One turn moves each row of this set onto another row. After a few examples, where does it send each row asked below?
buru: -0.634 1.236 1.100 1.124 -1.234 2.476 0.118 0.529 0.064 0.856 2.908 0.211
Rirab: 1.084 3.371 -0.420 0.968 -1.132 -1.221 0.739 -0.399 1.924 0.426 1.854 -0.436
tiv: -0.181 0.262 -0.382 0.368 -2.280 1.160 1.391 1.737 0.143 2.059 2.403 0.082
bog: 1.452 0.305 1.159 -2.034 -1.455 -1.466 0.530 -1.101 1.866 0.333 0.635 0.410
nad: 0.139 0.539 0.250 0.320 -0.350 -0.749 -1.067 1.788 1.982 0.492 -1.271 -0.882
baki: -0.019 -1.242 -0.374 1.187 -1.275 0.772 0.774 -1.240 1.076 0.627 0.657 2.387
fipu: 1.439 -0.390 1.995 0.664 -2.243 -1.488 0.201 0.151 2.174 0.788 0.705 1.059
fus: 0.145 0.503 2.298 -0.149 -0.512 1.358 -0.018 0.939 -0.317 -0.071 -0.187 -1.613
zirep: -0.024 1.617 0.241 -0.519 -1.983 -1.041 1.398 -1.837 0.963 0.950 2.211 1.613
Zedeb: -0.655 -1.229 -0.825 0.498 -1.175 1.992 1.541 0.867 0.492 -0.091 0.237 -0.253
dono: 1.604 1.920 0.753 0.290 0.694 -1.155 -0.680 1.131 -0.053 -0.213 0.125 -0.762
bakug: 0.432 2.172 -0.053 0.632 0.961 0.996 0.903 -0.373 2.680 -0.701 -0.686 -0.037
Vakun: -0.684 1.778 -0.972 0.203 1.559 0.503 -0.873 0.579 0.638 -0.430 -0.148 0.472
tul: 1.165 1.330 0.672 -0.691 -1.400 -0.558 -1.390 -0.976 1.000 1.533 3.042 0.716
Febov: -0.657 0.689 -0.736 -0.471 -0.717 2.745 1.854 -0.345 1.397 1.961 0.472 0.553

zirep turns into -> Zedeb
bog turns into -> tiv
And these:
baki turns into -> fus
fipu turns into -> buru
tul turns into -> Febov

One turn moves each row of this set onto another row. After a few examples, where does it send each row asked below?
luz: -0.334 -1.075 -0.061 -0.847 1.380 0.546 1.925 -0.463 0.305 0.967 1.664 -0.305 1.323 1.388 -0.935 0.826 0.821 -0.483 1.690 -1.346 0.489 0.669 1.590 -0.711 1.046 -0.444 -0.845 -1.102 0.344 1.370
sof: -0.648 1.245 -0.378 1.006 0.098 0.726 -1.799 0.120 -0.431 0.905 1.000 0.617 0.938 -0.971 -0.946 1.679 0.742 -1.026 -2.314 0.447 1.983 -2.127 1.242 -0.289 -0.128 0.688 1.466 -1.071 -1.321 1.074
lif: -0.586 1.012 1.154 0.483 -2.584 0.006 0.504 1.343 0.106 -1.703 0.015 -1.064 -0.668 -0.006 -0.724 2.341 0.695 -0.350 -0.526 1.380 1.424 -0.469 -1.432 1.005 -1.030 1.610 -0.356 -0.231 -0.206 -0.623
suve: -0.692 -0.473 0.759 -1.243 -1.458 0.472 0.183 0.003 0.096 0.801 -0.939 -0.575 -0.881 -1.310 1.961 -0.346 1.190 -0.514 1.049 -0.877 0.261 -0.043 -0.478 2.675 -0.030 -1.860 -0.605 0.684 -0.126 1.047
lavu: 1.093 0.758 -0.603 2.326 -0.426 0.066 -0.505 0.646 0.311 0.597 2.636 0.571 0.109 -1.106 -1.179 3.130 -0.007 -0.817 -0.210 -0.086 0.479 0.031 0.796 -1.113 0.170 1.392 0.585 -1.325 -0.277 1.208
vop: -1.743 -0.697 -0.432 -0.666 1.393 0.188 0.515 -0.359 0.251 0.470 0.565 0.492 1.826 1.467 -1.289 -0.176 0.264 0.349 0.478 -0.870 0.948 0.794 1.452 -0.543 1.490 -1.190 -0.124 -1.181 -1.504 1.170
gebab: 1.343 0.847 0.643 0.653 -0.188 -1.451 0.517 -1.492 -1.067 -1.106 -0.293 -0.432 1.404 -0.378 -0.854 -0.989 0.152 -3.308 0.579 0.251 -0.967 0.467 0.770 1.466 -1.006 1.672 -2.703 2.347 -0.673 2.174
Met: -0.218 0.494 1.183 -0.451 0.046 0.631 -0.693 0.003 0.521 0.713 -1.335 -0.286 0.115 -1.197 0.772 -3.401 1.459 0.365 1.901 0.065 -0.129 0.464 -0.777 1.579 0.527 -0.312 -0.602 2.002 -0.133 0.519
Lir: 1.533 1.135 -0.022 0.687 0.525 -0.185 0.623 -0.391 1.269 0.595 -1.909 -0.119 0.337 -0.701 1.487 -1.547 -0.638 0.139 2.614 0.011 -1.572 0.561 -1.161 0.756 1.161 0.981 -1.314 1.199 -0.581 0.688
Puvi: 0.518 2.662 0.306 0.655 -1.113 0.487 0.690 -0.093 1.024 -1.099 -0.218 -0.816 0.785 0.247 -0.024 1.706 -0.141 -1.105 -0.843 1.006 -0.352 -1.819 -1.239 0.697 -1.670 2.976 -1.101 0.226 1.551 0.270
rit: 1.649 0.835 1.383 -0.249 -1.342 -1.165 -0.706 -1.740 -1.224 -0.591 -0.683 0.983 2.131 -1.009 -1.060 -2.609 0.288 -2.091 -1.063 0.466 0.520 -1.016 1.103 1.148 -0.361 -0.454 -1.261 1.587 -1.461 2.421
ropip: -0.706 1.793 -1.529 1.403 1.447 0.297 -2.124 0.570 -0.675 -0.003 1.015 -0.324 -0.375 -0.603 -2.146 0.046 0.971 -3.125 -1.125 -0.202 0.699 -0.827 1.012 0.229 -0.694 1.404 0.358 0.228 0.005 -0.743
Kedi: 1.111 0.842 1.331 0.492 -2.622 1.086 -1.298 1.643 0.209 -1.281 0.009 -0.029 -0.472 -1.037 -1.579 -0.739 -0.048 -0.037 -1.297 1.440 1.444 -0.725 -0.817 0.038 -0.636 -0.290 0.080 -0.050 0.136 -1.141
pedur: -0.404 0.612 -1.519 -0.746 2.121 -0.172 0.733 -0.683 0.497 0.217 0.217 0.783 0.913 1.324 -1.436 -1.445 -0.348 -1.412 0.366 -1.691 0.687 -0.089 1.707 -0.458 1.632 -1.260 -0.779 -0.504 -1.060 -0.144
Pudo: 0.693 1.790 -0.006 2.114 1.480 -1.149 0.037 0.742 0.337 0.541 2.011 0.123 -0.443 -0.863 -1.754 0.296 1.649 -1.612 0.420 0.432 1.452 -1.040 0.025 -1.995 -0.496 2.968 -0.224 -0.519 0.068 0.014
Seme: 2.026 -0.118 2.088 0.145 -1.976 -2.564 1.678 -1.288 -1.098 -0.593 -0.125 -0.273 1.715 -0.268 -0.987 0.408 1.316 -1.611 1.501 0.657 0.441 -0.153 0.073 0.838 -0.716 1.820 -1.119 0.431 -1.766 2.427
sivi: 1.105 0.511 0.314 -0.479 -0.945 -0.744 1.905 -0.588 1.035 1.031 -1.908 -0.148 -0.351 -0.969 2.812 0.850 -0.268 -0.306 1.574 -0.533 -0.350 -0.953 -1.037 1.453 0.536 -0.200 -1.017 -0.248 -0.970 1.450
nase: 1.234 -0.970 1.346 0.485 -2.830 -1.662 -0.201 -0.519 -1.534 -0.998 0.082 0.430 1.102 -1.116 -1.067 0.190 -0.422 -1.502 -0.084 0.314 0.269 1.337 0.756 1.239 -0.181 -0.923 -0.939 0.530 -2.303 2.477
Nipuv: 0.938 2.263 0.606 1.171 -0.684 1.128 -1.175 0.729 1.023 -0.831 -0.294 0.227 0.434 -0.783 -0.304 -0.958 -1.499 -0.592 -1.996 1.614 -0.162 -1.202 -0.699 -0.774 -1.371 1.290 -1.635 1.043 1.420 0.122
midif: -0.205 0.258 -0.565 -0.584 2.696 -0.270 2.441 -0.460 0.718 0.667 1.095 0.061 0.297 1.093 -0.544 -0.397 0.373 -1.657 0.953 -1.470 0.985 -0.287 1.832 -1.254 1.068 -0.287 -2.257 -0.249 -0.111 0.728

Lir turns into -> sivi
sof turns into -> ropip
And these:
Puvi turns into -> lif
rit turns into -> gebab
pedur turns into -> midif

One turn moves each row of this set onto another row. After a few examples, where does it send each row asked below?
Gako: -1.243 -1.058 0.764 1.823 1.400 1.074 -1.623 -2.655 1.194 -0.085 0.287 -0.028 -0.190 0.864 0.035
menef: -1.436 -0.039 -0.963 1.176 0.975 2.280 -0.498 -2.256 0.907 -0.404 0.250 -0.338 -1.517 0.183 -1.646
Gef: 0.850 0.131 0.733 0.548 1.881 0.361 -0.087 -2.557 -1.920 0.103 -0.461 -0.015 0.656 0.607 0.415
sas: -1.055 -0.682 0.139 -0.056 0.089 0.848 -0.225 -0.189 -0.965 3.245 0.487 0.960 1.050 -0.455 0.341
fon: 1.898 1.364 0.650 -0.458 -0.964 -0.461 0.240 -0.618 -1.708 -0.509 2.003 0.057 -0.286 -0.024 0.875
davum: 0.636 1.389 -1.693 -0.035 0.007 0.310 1.083 0.039 0.283 0.470 0.321 2.140 1.320 0.804 -0.640
Reda: -0.229 -1.383 -0.542 -0.563 -0.573 -1.071 1.634 -1.091 1.513 -0.375 2.427 0.576 -0.764 1.050 0.655
fekod: 0.504 0.274 0.858 -1.175 0.410 -0.752 -1.492 -0.022 0.475 2.780 -0.593 1.578 -1.071 1.231 -0.695
Sigis: -0.383 -1.135 -0.209 -2.142 -0.182 1.122 -1.226 1.030 -0.283 0.586 -0.250 -0.248 -1.086 -1.077 1.341
varav: -1.521 0.835 -1.183 0.489 -0.317 -1.210 -0.351 0.976 -0.018 1.720 -0.086 -0.945 0.074 1.883 0.135
pas: 0.640 2.241 -0.060 0.199 1.754 0.139 -0.313 -1.604 1.398 -0.468 0.879 0.998 0.623 1.498 -1.270
gesuv: -0.759 -1.046 -1.948 -0.260 1.977 -0.424 1.115 1.233 0.340 1.073 0.475 -0.276 -0.785 0.189 -0.126
Meze: -0.350 1.678 0.563 -0.418 1.801 0.267 0.651 0.036 -1.538 0.018 0.245 -0.547 -2.638 0.591 0.481
vifu: -1.146 0.786 0.450 -0.094 0.319 -0.148 -0.936 -1.906 -0.225 1.797 1.552 -1.067 0.648 2.575 -0.232
Der: -0.224 -0.628 1.371 -0.132 -1.086 0.088 -0.136 -3.030 -0.428 0.297 0.092 -1.097 -0.338 -1.458 -1.673
satu: -0.338 -0.128 -0.019 1.441 0.598 1.495 -2.132 -1.858 0.407 -0.681 0.754 0.695 -2.532 -0.719 -0.863
gen: 0.265 0.247 -0.591 -0.624 -1.046 1.093 -0.681 -0.717 2.816 -0.884 2.325 -0.328 0.568 0.636 -1.071
pepi: -0.814 0.007 1.791 -0.068 0.295 0.221 0.924 -1.941 0.732 0.466 0.550 2.921 -0.408 -0.910 0.423
simif: -0.542 0.051 2.113 -0.463 -0.022 0.343 -1.549 -2.456 1.649 0.552 0.455 0.600 1.041 -0.703 -1.336
zede: 0.693 0.293 0.268 -0.741 -0.571 1.102 -0.241 0.818 1.284 -1.267 1.549 -0.535 -2.962 -0.515 0.249
zon: -1.259 -0.591 0.260 0.052 -1.142 1.192 0.597 -1.731 -1.140 0.226 0.310 -2.130 -1.679 -0.917 -0.843
padi: 0.343 -1.440 0.357 -1.320 -0.783 0.925 2.082 -0.829 -0.392 -0.634 1.222 -1.572 -1.512 -0.284 0.326
lofik: -0.475 -0.077 0.087 -0.289 -1.749 0.014 -1.511 -2.196 0.930 0.038 1.533 -0.978 0.493 -0.852 -2.071
Gezil: -1.005 1.022 0.955 -0.230 -0.918 0.642 1.588 0.093 2.737 0.655 0.842 0.235 -2.047 1.081 0.149
Pomuf: -0.396 -1.162 -0.770 0.697 -0.356 1.989 0.862 -2.368 0.159 -0.201 0.820 -1.619 -2.021 0.784 -1.034
gari: 0.532 0.494 -0.742 0.223 -0.461 0.991 -1.157 -0.828 0.356 -1.751 1.401 0.579 -1.976 -1.845 -1.088
vagem: -1.445 -0.299 1.808 1.776 -0.310 -1.584 -0.638 -1.237 0.944 0.352 0.437 0.230 -1.196 0.083 1.590
salit: 1.440 0.713 -1.434 0.025 0.597 0.905 -0.763 -0.093 0.274 -0.541 1.739 -1.054 -1.227 2.582 0.596
ril: -0.830 -0.901 -0.332 -1.222 1.411 0.139 -0.822 -0.638 2.221 0.161 -1.549 -0.773 1.098 -0.011 -0.647
tig: 1.444 -0.449 -0.133 0.137 -0.368 1.174 0.644 0.194 0.488 -1.325 -1.495 -0.729 -0.039 -1.074 1.429
Geza: 0.562 0.362 -0.057 -1.139 -1.303 0.293 -1.100 -1.061 1.599 -0.606 1.760 -0.446 -1.775 -0.948 -2.302
sez: 1.870 0.074 -0.183 0.524 -1.021 0.283 -0.837 0.544 0.118 1.702 0.285 0.774 -1.885 2.250 1.025
zesu: 0.525 -1.193 -0.808 1.658 1.734 -1.392 -0.649 0.032 2.020 1.125 0.534 -0.205 -0.953 1.398 -0.091
kud: 0.503 2.060 1.666 -0.282 0.806 -0.109 -2.964 -0.544 -0.533 0.821 0.104 0.226 -0.432 0.009 0.090
Kiti: 1.821 1.089 1.470 1.248 -0.591 -0.555 -0.140 1.219 1.416 1.301 -0.318 0.124 -1.494 -0.706 0.351
rubos: 0.616 0.713 -0.341 2.454 1.244 -0.951 -0.436 0.569 1.326 0.032 -0.709 0.386 0.649 -0.910 0.019
bini: -0.725 2.344 -0.170 0.686 0.625 0.111 0.770 0.986 -0.439 0.999 -1.676 0.960 -0.548 0.126 -0.110
Nul: -0.816 -0.601 2.000 -0.343 -0.975 0.298 -0.865 -1.213 -1.469 0.155 0.558 -0.567 -0.411 -1.930 0.838
rutu: 1.040 0.022 0.995 -0.459 -0.714 0.976 0.977 -0.726 1.460 3.164 0.507 1.119 0.718 0.582 -0.971
muvad: 1.784 -0.302 0.095 -1.365 0.726 -1.499 1.602 -0.174 0.062 1.094 -1.167 0.432 -0.894 0.920 -0.895
Bepi: 2.137 -0.509 0.016 1.741 0.295 -0.777 0.298 -1.470 0.210 0.929 -1.114 0.698 0.159 1.971 0.314
nefi: 1.079 1.362 0.143 -2.670 0.250 0.512 1.023 -0.434 0.123 0.664 0.626 -1.368 -0.073 1.261 -1.304
lapa: 0.133 -0.725 -0.534 0.149 -0.867 2.331 -1.868 -0.858 1.736 0.674 0.002 0.183 1.455 0.859 0.877
kon: 0.181 -0.007 -1.209 0.440 -0.719 -1.390 -0.367 0.176 -1.728 0.807 0.825 1.099 1.046 0.267 1.047
mosor: 1.374 1.156 -0.318 0.622 -1.990 0.946 0.661 1.297 1.103 1.470 1.044 -0.045 0.856 -0.121 0.244
goze: -1.842 -0.716 -0.600 -0.662 0.648 1.543 0.710 -1.163 1.887 0.137 0.963 -1.768 -0.448 1.487 -1.064
purop: 0.746 -2.273 -0.119 -0.115 1.149 -0.203 1.272 -0.466 -1.107 2.064 0.682 0.992 -0.954 -0.149 0.678
Ruma: -0.197 0.169 1.019 1.165 1.226 1.107 -0.563 -0.851 -0.276 -1.649 -0.267 0.683 -1.554 -1.906 0.714

Gezil turns into -> tig
menef turns into -> Pomuf
And these:
Gef turns into -> vifu
sez turns into -> bini
mosor turns into -> Kiti
padi turns into -> Nul

